Rotation paths and how fast each direction turns (degrees each step)
Each turn is a multiple of 5 degrees from 10 to 175, or 0.
Each row of a path follows its step; steps can be skipped.
Rotation 1:
step 0: [1.39 -0.89 0.32 0.28 -2.87 0.31 -0.76 -0.68 -0.53 -0.78 -0.37 -0.35 0.62 -0.86 -0.80 -0.31 0.72 -2.39 -1.16 0.62 0.84 -1.18 -0.55 0.28 0.00 -0.46 -0.16 1.94 0.66 -0.01 2.84 -0.08 -0.06]
step 1: [0.56 0.99 -2.48 1.26 0.40 0.54 -0.38 1.11 -1.32 -0.31 -0.73 -0.46 0.45 -0.16 -1.41 -0.47 1.64 -1.63 -0.32 -0.27 -0.52 -2.53 -0.90 1.29 -1.83 0.31 0.56 0.56 -1.61 0.63 -0.07 -0.40 0.28]
step 2: [0.76 -2.02 -0.88 -0.01 -0.45 0.08 -2.44 -0.23 -0.46 0.18 0.29 0.59 -0.62 -0.84 -1.45 -0.86 0.85 -0.85 -0.29 0.18 1.21 -1.88 -0.58 1.68 0.50 1.14 -1.25 1.18 1.56 -0.45 2.07 0.52 -0.53]
step 3: [0.36 0.16 -1.80 0.11 1.80 0.87 -1.82 0.60 -1.72 -0.15 -0.41 -0.56 -0.17 1.22 -0.66 0.07 0.00 0.41 1.06 -0.03 0.29 -1.95 -1.20 0.49 -1.84 0.69 1.08 1.27 -0.69 2.08 0.00 0.16 -1.66]
step 4: [-0.32 -1.79 -1.57 -0.93 -0.57 -0.66 -0.84 -0.27 -0.39 1.48 0.44 0.55 -1.03 -0.37 -0.11 -0.54 -0.64 -1.05 1.35 1.38 2.20 -0.11 -0.37 0.83 -0.80 0.96 0.29 2.63 1.87 -0.62 0.78 0.86 -0.77]
step 5: [-1.04 -0.31 -0.87 -0.26 -0.15 0.04 -0.20 0.24 -1.08 -0.66 -0.02 0.57 -0.09 2.46 1.02 0.77 -0.48 -0.43 -0.42 -0.15 -0.48 -0.96 -1.12 -0.19 -3.33 -0.63 1.32 2.38 -0.36 1.41 0.78 0.18 -1.12]
step 6: [-1.36 -0.55 -0.92 -0.70 -0.04 -0.22 0.09 -1.10 0.34 0.67 0.66 1.36 -0.69 -0.06 0.21 -2.46 0.11 -2.13 0.87 0.14 0.69 0.03 -0.32 1.32 -1.74 -0.17 0.81 2.21 0.78 -2.08 0.90 -0.64 1.12]
step 7: [-1.12 0.13 -0.59 -0.28 0.45 -0.87 -1.56 -1.11 0.39 -0.82 -0.17 1.47 -0.65 1.99 0.47 0.13 1.29 0.50 -1.28 -0.86 -2.65 -1.54 -0.35 1.15 -2.20 -0.39 0.70 0.99 0.79 0.52 0.65 -0.64 -0.65]
step 8: [-2.00 -0.28 -0.35 -0.91 1.13 0.59 -1.40 -1.83 0.85 0.31 0.77 1.34 0.08 0.44 -0.82 -2.43 0.06 0.16 1.98 0.55 0.27 -0.45 -0.27 2.54 0.43 -0.34 1.19 0.48 -0.26 -1.36 -0.01 -0.37 -0.22]
step 9: [-0.42 0.38 0.59 -0.78 -0.40 -1.18 -2.04 -1.77 0.60 0.61 -0.47 0.26 -0.44 1.41 0.05 1.06 1.23 1.31 0.74 1.34 -2.08 0.11 -0.25 0.67 -0.64 -0.36 1.38 1.10 1.50 1.50 -0.30 -0.97 -1.96]
Directions:
[-0.28 0.69 0.23 0.20 -0.09 0.20 0.59 0.35 -0.44 -0.47 -0.51 0.42 0.15 0.46 -0.19 -0.38 0.14 0.07 0.10 -0.56 0.20 0.13 0.49 0.38 0.24 0.31 0.50 -0.02 0.37 0.65 0.33 0.50 -0.28]	160
[0.65 -0.39 0.53 -0.10 0.16 -0.40 0.37 -0.36 0.22 0.00 -0.05 0.29 -0.64 -0.23 -0.71 -0.11 -0.48 0.05 0.05 0.36 0.13 0.09 0.47 0.28 0.41 -0.33 -0.11 0.54 0.18 -0.16 0.87 0.21 0.30]	170
[0.23 0.00 0.13 -0.11 -0.16 -0.12 0.37 0.41 -0.14 0.50 0.44 0.67 0.03 -0.53 0.14 -0.39 0.81 -0.18 0.27 0.38 0.11 0.81 -0.32 0.52 -0.08 0.37 -0.55 -0.06 0.51 -0.19 -0.16 -0.14 -0.33]	160
[0.41 -0.11 -0.12 0.01 -0.56 -0.26 0.09 -0.12 -0.32 0.44 0.50 -0.38 0.38 0.01 0.66 0.39 -0.70 0.14 0.57 0.41 0.00 0.39 0.29 0.18 0.17 0.06 0.70 0.25 -0.20 0.26 -0.06 0.49 -0.63]	65
Rotation 2:
step 0: [0.08 1.04 1.45 0.05 1.23 1.48 1.02 -0.82 -1.49 -0.45 0.38 1.68 -1.99 -0.07 1.03 2.41 0.63 -0.53 1.28 -0.18 1.26 -0.87 -0.43 1.29 -0.03 0.45 -0.50 -0.74 -1.72 0.38 1.33 0.57 -1.63]
step 1: [2.15 -0.86 -2.23 0.33 0.10 1.53 -0.69 -1.48 -0.44 0.01 -1.01 -1.20 0.15 0.19 -0.92 0.42 -0.82 -0.35 0.23 2.08 2.05 0.25 0.89 1.10 -0.04 -0.13 1.19 -0.70 -1.46 -0.58 -0.26 2.08 0.35]
step 2: [1.00 0.67 -0.86 1.27 1.47 -0.34 1.06 1.34 0.46 0.10 -0.59 -0.34 0.46 -0.38 -2.16 -0.44 0.40 2.94 -0.52 -0.68 0.28 0.48 -1.08 0.19 -0.20 -1.56 -1.45 -0.07 -0.97 0.40 -2.49 0.78 1.21]
step 3: [-1.82 -0.40 0.75 -1.90 1.01 0.68 0.67 0.69 0.46 0.38 0.43 -0.29 -3.04 -0.01 -0.21 2.89 1.69 0.93 0.76 -0.83 0.01 0.55 1.41 -0.46 -0.30 -0.17 -1.32 -0.99 -0.10 0.92 -0.61 0.00 0.12]
step 4: [-0.61 -0.22 -1.02 -1.12 -1.96 1.24 0.02 -0.97 -0.53 0.24 -0.51 0.01 0.14 0.06 -1.65 0.75 0.42 -0.21 0.43 1.10 -1.05 0.00 2.20 -1.08 1.15 -0.05 2.17 -1.08 0.77 -1.95 -0.90 2.08 -1.00]
step 5: [1.53 1.57 0.23 0.96 0.88 0.88 1.68 0.03 -1.11 -0.19 0.15 1.92 0.45 -1.26 -1.91 -1.28 0.40 0.59 0.39 -0.28 -1.19 -1.39 -1.70 -0.30 0.42 0.69 -1.35 -0.18 0.49 -1.76 -1.36 0.47 -1.58]
step 6: [0.43 -0.43 0.28 -2.01 2.78 1.41 -0.91 -1.64 -0.77 -1.09 0.20 0.00 -1.76 -0.06 -0.26 0.50 0.71 -0.81 0.89 0.21 1.54 -0.79 0.47 1.24 -0.24 0.93 -2.33 0.60 -1.13 0.15 -0.07 -1.14 -0.96]
step 7: [0.73 -0.60 -1.37 -1.23 -0.16 -0.51 -1.64 -0.62 0.09 -0.40 -1.45 0.42 1.30 1.66 -1.59 -0.09 0.17 0.21 0.12 0.09 2.04 -0.29 2.22 0.11 0.77 -0.55 1.45 1.23 -1.28 -0.76 -1.81 1.22 1.41]
step 8: [-0.11 0.58 -0.45 0.91 -0.03 -0.87 1.60 1.94 -0.70 0.53 -0.86 2.44 -0.87 0.17 -0.96 -0.80 0.98 1.41 -0.15 -2.11 0.55 -0.96 -0.18 -1.52 -1.75 -0.15 -0.99 -0.48 0.13 -0.34 -1.37 0.82 1.84]
step 9: [-2.38 -0.03 -0.49 -1.38 0.02 1.56 0.48 -1.13 -1.75 -0.49 0.55 0.64 -2.43 -0.88 0.51 0.14 0.97 -0.14 -0.17 -0.85 -0.15 0.54 2.01 0.09 -1.70 -0.63 -1.17 -1.08 -0.69 0.39 1.67 0.79 -0.94]
Directions:
[0.38 0.25 -0.03 -0.68 0.78 -0.32 -0.94 0.35 0.62 0.15 0.29 -0.60 0.02 0.15 -0.33 0.00 -0.08 0.59 -0.42 0.10 -0.06 0.03 -0.21 0.27 -0.51 0.16 0.06 0.41 -0.30 -0.16 -0.10 -0.09 0.02]	80
[-0.68 0.10 0.55 0.04 -0.42 0.04 -0.44 0.13 -0.41 0.18 0.20 0.58 -0.22 -0.18 0.22 0.49 -0.63 0.62 0.02 0.26 0.16 -0.15 -0.04 -0.58 -0.62 0.07 0.62 -0.08 -0.10 -0.42 -0.49 -0.25 -0.02]	80
[0.45 0.14 0.55 -0.36 0.13 -0.55 0.23 0.53 0.34 0.24 -0.61 0.48 -0.19 -1.01 0.40 0.39 0.21 -0.31 0.19 -0.08 0.20 -0.13 -0.16 0.35 -0.39 0.51 -0.28 -0.36 0.24 0.26 -0.14 0.15 -0.02]	130
[-0.59 -0.42 0.23 -0.11 0.75 0.43 -0.32 0.05 0.21 0.37 -0.06 0.32 0.54 -0.23 0.04 0.11 0.60 -0.18 0.03 -0.38 0.33 0.44 -0.02 -0.30 0.24 -0.26 0.29 -0.31 -0.58 0.39 0.20 -0.49 -0.74]	115
[0.19 0.28 0.05 0.16 -0.29 0.14 0.04 0.59 -0.10 -0.01 -0.58 -0.26 0.89 -0.34 -0.26 -0.10 0.25 0.02 0.47 0.52 0.28 0.43 0.45 -0.05 -0.38 -0.62 0.23 0.81 0.39 -0.40 0.07 0.06 -0.22]	125
[0.33 -0.77 -0.38 -0.23 0.28 0.11 -0.48 0.40 -0.28 0.31 -0.25 0.51 0.10 0.29 0.33 -0.15 -0.50 0.22 0.46 0.21 -0.59 -0.01 0.51 0.61 0.40 0.04 0.66 -0.18 0.32 0.28 -0.08 0.38 -0.03]	120
